rotation ticks, each row followed by its count of ticks
The counts run from 0 to 152.
[ 32  -8   7   9  -5  26   5 -16  -5 -10   8  -8 -31  -6  12] => 50
[ 35 -17   7   2   1  27  -3 -13  -4  -7  18  -7 -26 -10   4] => 135
[  9 -19  13   6  11  40 -15 -15  -2 -15   4 -23  -9  -4  -2] => 140
[ 39 -22  -7  -1   7  17  -5 -12   6  -4  25   2 -21  -4   0] => 29
[ -9  -6  -1   7  24  28  -3 -22  -2  -9 -21  -5 -34   0  -3] => 76
[ 16  -6 -23  14  16  -2  13 -20   3   3  -6  20 -32   9  12] => 90
[ 16 -31 -16  25  17   2  -8 -12  15   1  16  -1  12  19   7] => 21
[  3 -10 -19  -3  38  14  -9 -21   5  -5  -3  10 -29  -4  -9] => 96
[ 22 -14   6  32 -15  14  11 -15  -3  -6  -1 -14 -14  13  27] => 150
[  8 -11 -17  -2  32  12  -5 -21   4  -3  -4  13 -32  -4  -8] => 95
[  2   0   1   4  20  26   3 -21  -6  -9 -18   1 -42  -3   0] => 74
[ 30 -30  -3  25  -6   7   1 -11   8  -3  20 -12   5  15  16] => 128
[ 34 -27  -4  25  -5   9   1 -12   8  -2  20  -6   1  12  18] => 129
[ 13 -30   5  28   0  20  -5 -12   8  -6   9 -22  11  17  15] => 41
[  8 -30 -23  25  23  -5  -4 -15  16   4   6   5   7  21   8] => 105
[  9 -10   4  36  -8  12  15 -16  -2  -5 -13  -9 -16  19  25] => 65
[ 28 -29 -14  23   8  -1  -2 -10  12   4  22   1   4  15  13] => 23
[ 13  -9   1  32  -6  10  17 -20  -4  -3 -12  -4 -18  18  26] => 66
[  4 -11   3  38  -4  13  12 -18  -2  -5 -15 -12  -7  19  25] => 64
[-14  -8  -2   8  27  26  -4 -21   0 -10 -24  -7 -26   4  -2] => 77
[ 42 -25 -15  12   2   4   0 -12   9   1  27   5 -10   5  10] => 26
[  7 -11 -20  29  13  -8  15 -20   4   3  -9  12 -21  19  18] => 87
[  7 -29   6  17  15  29 -18 -15   7 -11   9 -23  11   9   2] => 38
[ 41 -22  -1  17  -9  12   5 -12   2  -3  21  -3 -13   3  16] => 131
[ 31 -15   7   0   4  30  -7 -14  -3 -10  16 -10 -25 -10   1] => 136
[ 19   0  -1  21  -3  12  17 -19  -6  -5 -12   2 -39   5  21] => 69
[ 11 -33 -16  23  18   3 -10 -13  13   0  12  -4  12  19   6] => 20
[ 14   0  -2  13   5  16  14 -20  -8  -6 -14   5 -45  -2  12] => 71
[ -8 -22 -19  10  39  12 -16 -18  14  -3  -5   1  -6  10  -7] => 100
[ 35 -10   7  13 -11  23   8 -15  -5  -6  10  -7 -27  -2  15] => 49
[ 24  -8  12   3   1  34  -2 -17  -7 -12   2 -12 -32  -7   3] => 52
[ 20 -11   7  28 -14  15  15 -16  -3  -5   1 -10 -20  11  25] => 151
[ 36 -15   7  19 -13  16   8 -13  -2  -8  10  -9 -19   4  19] => 47
[ 16 -18 -26  24  16 -10   9 -16  10   7  -1  16 -14  19  16] => 3
[ 19 -22  -8  -7  28  22 -18 -15   9  -6  18  -1 -15 -10 -12] => 117
[ -7 -25 -19  12  37   8 -13 -16  14  -2  -4   0  -1  14  -5] => 101
[-19 -12  -8  20  27  17  -2 -21   2  -8 -25  -7 -12  14   5] => 80
[  0 -22  14  24   6  31  -8 -15   1 -13  -5 -28   5  13  11] => 144
[ 38 -25  -1  22  -7  11   4 -11   4  -1  23  -5  -7   7  17] => 130
[  7 -31  -3   7  26  24 -20 -15  13  -7  13 -14   6   5  -5] => 121
[ 15 -27  -6  -1  28  25 -19 -13  10  -8  14 -10  -3  -3 -11] => 119
[ 42 -17   2   8  -7  19   1 -12   1  -6  23  -6 -19  -3   9] => 133
[ 23 -16 -27  15  15  -9  11 -18   8   4   6  19 -25   8   9] => 5
[  9 -34  -5  15  18  21 -17 -12  12  -5  15 -15  13  14   2] => 123
[  4 -21  12  30  -1  24   0 -15   3 -11  -3 -25   4  18  19] => 146
[ 41 -21 -10   4   5  12  -1 -13   7  -1  24   5 -19  -3   5] => 28
[-10 -14  13  27   7  27   0 -18   0 -11 -17 -24  -2  16  11] => 60
[ 12 -26   4   0  19  34 -19 -12   4 -10  13 -16  -3  -4  -9] => 35
[ 34 -26 -17  18   3   1  -1 -13   9   2  24   5  -7   8  13] => 25
[ 39 -15   2   5  -3  23   0 -13   1  -5  20  -5 -24  -5   6] => 134
[ 36 -20  -4  -2  10  21  -7 -13   4  -7  24   1 -22 -10  -2] => 30
[ 26 -23   6  29 -10  13   5 -10   4  -2  12 -16   2  15  22] => 44
[ -8 -18  12  23   9  32  -5 -18   1 -11 -15 -28  -5  10   9] => 59
[ 32 -21  -2  -6  12  25 -11 -15   4  -8  20  -4 -20 -11  -5] => 31
[ 28  -9  10   4  -3  30   2 -17  -5 -12   5  -9 -33  -7   7] => 51
[ -7 -15 -14  33  17  -1   9 -18   6   1 -18   2  -8  22  15] => 84
[  0 -23  14  20   9  34  -9 -13   3 -11  -1 -29   4   9   8] => 143
[ 16  -6  -2  28  -6   8  21 -19  -4  -4 -10   0 -25  14  23] => 67
[ 24 -24   4  -4  17  31 -15 -12   2 -10  17 -11 -13 -10  -7] => 33
[ 29 -23 -24  18  11  -4   4 -13  12   4  17  12 -11  13  12] => 109
[  1 -21  14  14  11  36 -14 -13   2 -12  -1 -27   0   5   3] => 142
[  7   4  -2   8  13  22   8 -23  -5  -9 -16   2 -42  -4   3] => 73
[ 11  -7 -21  -1  28   9  -2 -21   3  -3  -4  17 -37  -4  -5] => 94
[ -6 -28 -20  17  34   6 -13 -16  15   1  -1   1   4  18   0] => 102
[ 27 -15  10   0   8  35  -9 -14   0 -13  10 -15 -22 -11  -1] => 137
[ -3 -13 -17  35  15  -5   9 -17   6   4 -16   6 -13  25  17] => 85
[ 35 -20 -20   8  12  -2   1 -15  10   3  21  15 -18   5   4] => 111
[ 27 -20 -10  -7  26  18 -15 -14   7  -6  18   3 -19 -10 -12] => 116
[-13 -16 -15  30  22   5   3 -18   6  -1 -20   0  -7  22  12] => 83
[  7 -30   6  20  11  28 -15 -13   8  -9   8 -25  14  10   6] => 39
[ 34 -20 -17   0  16   7  -3 -14   8  -1  21  13 -24  -4   0] => 113
[ 25 -27 -26  21  13  -8   2 -15  14   5  14  13  -6  17  12] => 108
[ 14 -34  -4  24   9  15 -13 -13  13  -4  15 -15  15  18   9] => 125
[ 16 -16   8  33 -13  15  11 -15  -1  -6  -2 -15  -8  17  26] => 149
[  0 -22  13  27   2  26  -6 -15   2  -9  -4 -26   7  16  13] => 145
[  2 -33 -17  18  29  10 -16 -13  16  -1   8  -6  12  15  -1] => 18
[ 12  -6  13   5   7  39  -5 -16  -6 -14  -3 -19 -27  -9   1] => 54
[ 23 -15 -22   0  26   7  -4 -17   7   1   9  16 -29  -4  -4] => 9
[ -5 -28 -20  20  30   2 -11 -17  16   1  -1   0   7  18   3] => 103
[-16  -8  -4  13  29  23  -5 -21   0 -11 -25  -7 -21   6  -3] => 78
[ 19 -31  -4  23   4  11  -8 -10  12  -2  15 -13  14  18  12] => 126
[ 11 -27   5   5  17  33 -20 -14   5 -10  12 -20   3   1  -6] => 36
[ 16  -8 -25  20  12  -5  15 -19   6   5  -8  18 -29  11  16] => 89
[  7 -33 -13  20  24   7 -15 -13  15  -1  12  -5  13  18   4] => 19
[ 24 -14 -23  11  16  -6   7 -17   8   4   7  21 -26   7   9] => 6
[ 22 -24   5  29  -6  15   0 -13   6  -5  11 -16   3  16  22] => 43
[  1 -33 -14  11  34  13 -18 -13  14  -3   7  -6   7  10  -7] => 17
[  9 -19  10  34  -4  19   4 -14   2  -6  -2 -20   3  19  23] => 147
[ -8 -15  12  16  11  36  -8 -15  -1 -12 -15 -24  -8   7   7] => 58
[ 16 -27   5  31  -4  18  -1 -11   7  -5  10 -20   8  16  17] => 42
[  0 -13  14   8  10  41  -9 -17  -5 -15  -9 -23 -18  -2   2] => 56
[ 31 -28 -15  20   5   1   0 -11  12   3  20   3   0  15  14] => 24
[  1 -28 -16   3  36  17 -22 -16  12  -4   5  -4  -2   3 -11] => 15
[ 16 -10  12   4   2  38  -3 -18  -7 -13  -2 -15 -31  -8   3] => 53
[ 16  -8 -22   7  20   3   6 -19   4   0  -3  21 -39   0   1] => 92
[ 28 -23   0  -5  16  28 -15 -13   2  -9  19  -7 -18 -10  -8] => 32
[ 32 -19 -14  -3  17  13  -7 -15   6  -1  20  10 -23  -5  -5] => 114
[ 13 -19  14   4  11  41 -14 -14   0 -12   6 -19 -14  -7  -2] => 139
[  3 -12 -18  30  11  -5  13 -19   6   2 -13  13 -16  24  18] => 86
[  7 -33  -3  12  24  23 -20 -12  12  -7  13 -15  10   8  -4] => 122
[ -4  -1  -4   6  23  26  -1 -24  -5 -11 -21  -3 -36  -3  -1] => 75
[ 11 -35  -4  19  15  16 -12 -12  15  -4  14 -14  17  12   6] => 124
[ 12 -17   8  35  -8  17   7 -14   2  -6  -4 -17  -2  18  24] => 148
[ 33 -12   8  16 -13  20  11 -15  -5  -8  11  -8 -23   1  18] => 48
[ 34 -20 -22  13  11  -4   2 -13  11   4  18  15 -15   9   9] => 110
[  5  -9  15   5  10  40  -8 -18  -3 -16  -5 -21 -20  -6  -1] => 55
[ 24  -6   5  24 -13  16  15 -18  -6  -6  -2  -6 -27   9  23] => 152
[ 17   1  -2  16   1  15  13 -20  -7  -7 -12   4 -41   1  16] => 70
[ 23 -33 -15  24  11   1  -3 -11  14   4  17  -2   9  19  11] => 22
[ -2 -14 -18  -1  41  18 -12 -19   7  -5  -6   7 -22   0 -13] => 97
[  3 -20 -24  29  21  -8   7 -17  13   4  -5  10  -7  23  14] => 1
[ 10 -27 -23  25  20  -6  -2 -15  16   5   9   8   3  21   9] => 106
[-16 -13 -12  29  24   7   0 -18   6  -2 -24  -2  -7  21  10] => 82
[  2 -30 -23  24  27  -1  -8 -13  16   1   2   2   7  20   7] => 104
[  9 -18 -26  26  16  -9   8 -18  11   6  -2  13  -8  22  15] => 2
[ 18  -9 -22  10  20  -1  10 -19   4   4  -6  20 -38   5   6] => 91
[-19 -11  -9  25  28  13  -1 -21   7  -3 -24  -6  -9  18   6] => 81
[  8 -21 -17  -6  36  17 -17 -16  11  -4   4   5 -15  -3 -13] => 13
[  2 -25 -15  -1  37  21 -18 -16  12  -4   6   0  -9   0 -13] => 14
[ 21 -17  12  -1   7  38 -12 -14  -1 -12   8 -18 -18 -10  -4] => 138
[ 19  -5  -2  25  -5   9  19 -18  -4  -3 -10   0 -31   9  23] => 68
[ -4 -22 -24  27  23  -5   4 -18  11   4  -9   7  -1  23  13] => 0
[ 27 -13 -24   2  21   1   0 -18   7   0   9  19 -30   0  -2] => 8
[ 29 -21 -14  -6  20  16 -10 -14   7  -6  19   7 -24  -7  -8] => 115
[ 24 -15 -25   6  20  -4   4 -17   8   0   8  20 -31   3   3] => 7
[ 10  -7 -21  24  12  -7  14 -21   4   4  -8  14 -27  17  18] => 88
[ 14  -8 -22   1  27   5   3 -19   4  -1  -4  20 -38  -3  -3] => 93
[ 18 -24   4  -4  17  31 -18 -14   2 -12  15 -16  -9  -6  -8] => 34
[ -4 -18 -18   1  40  16 -16 -17   8  -4  -7   6 -15   2 -14] => 98
[ 18 -25 -24  25  13  -9   1 -15  13   4  13  10  -2  18  13] => 107
[ 12 -19 -19  -5  33  15 -15 -16   9  -5   8   8 -18  -5 -12] => 12
[ 20 -16 -20  -3  30  12  -9 -18   6  -2   9  15 -29  -4  -8] => 10
[ -1 -12  13  12  14  38  -8 -16  -2 -14 -13 -25 -14   4   2] => 57
[  9 -29  -5   2  28  26 -22 -14  10  -6  12 -13   2   1  -9] => 120
[ -6 -21 -19   4  41  14 -14 -17  10  -4  -5   0 -11   6 -11] => 99
[ 33 -18   6  24 -13  15   9 -12   0  -5  12 -11 -13   8  22] => 46
[ 16 -17 -20  -5  32  13 -12 -15   8  -1   7  12 -24  -6 -11] => 11
[ 11   1  -1   9   7  20  10 -20  -5  -9 -16   3 -45  -4   7] => 72
[ 25 -31  -3  26   1  10  -3 -11   9  -1  18  -9  11  16  16] => 127
[  9 -31   5  24   4  22  -9 -12   6  -8   9 -23  15  16  10] => 40
[ -1 -29 -16   7  35  15 -20 -13  15  -3   7  -3   2   6  -9] => 16
[ -6 -16   9  31   5  23   2 -16  -1  -8 -15 -23  -3  18  17] => 61
[ 16 -25  -9  -5  28  26 -20 -12   9  -8  15  -7 -12  -6 -13] => 118
[ -1 -12   6  35  -1  16   8 -17   0  -5 -14 -17  -5  20  24] => 63
[ 30 -20   6  28 -13  13   7 -10   0  -4  13 -13  -7  11  24] => 45
[ 38 -18 -18   5  13   3   0 -14   7   1  20  14 -21   0   4] => 112
[ 42 -22 -11   8   2   7   0 -15   8   1  24   5 -15   2   7] => 27
[  6 -21  15  10  12  39 -14 -15   2 -13   0 -24  -4   1   0] => 141
[-18 -10  -5  17  29  20  -4 -19   3  -9 -25  -7 -17  12   3] => 79
[ -4 -15   8  35   0  20   5 -17   1  -8 -15 -17  -1  22  21] => 62
[ 41 -17  -1  13  -9  15   4 -13   3  -5  22  -4 -15   1  13] => 132
[ 19 -16 -26  21  16  -8   8 -18  10   6   3  17 -19  14  12] => 4
[  7 -29   6   8  16  30 -20 -13   8 -12  10 -24   6   5  -3] => 37
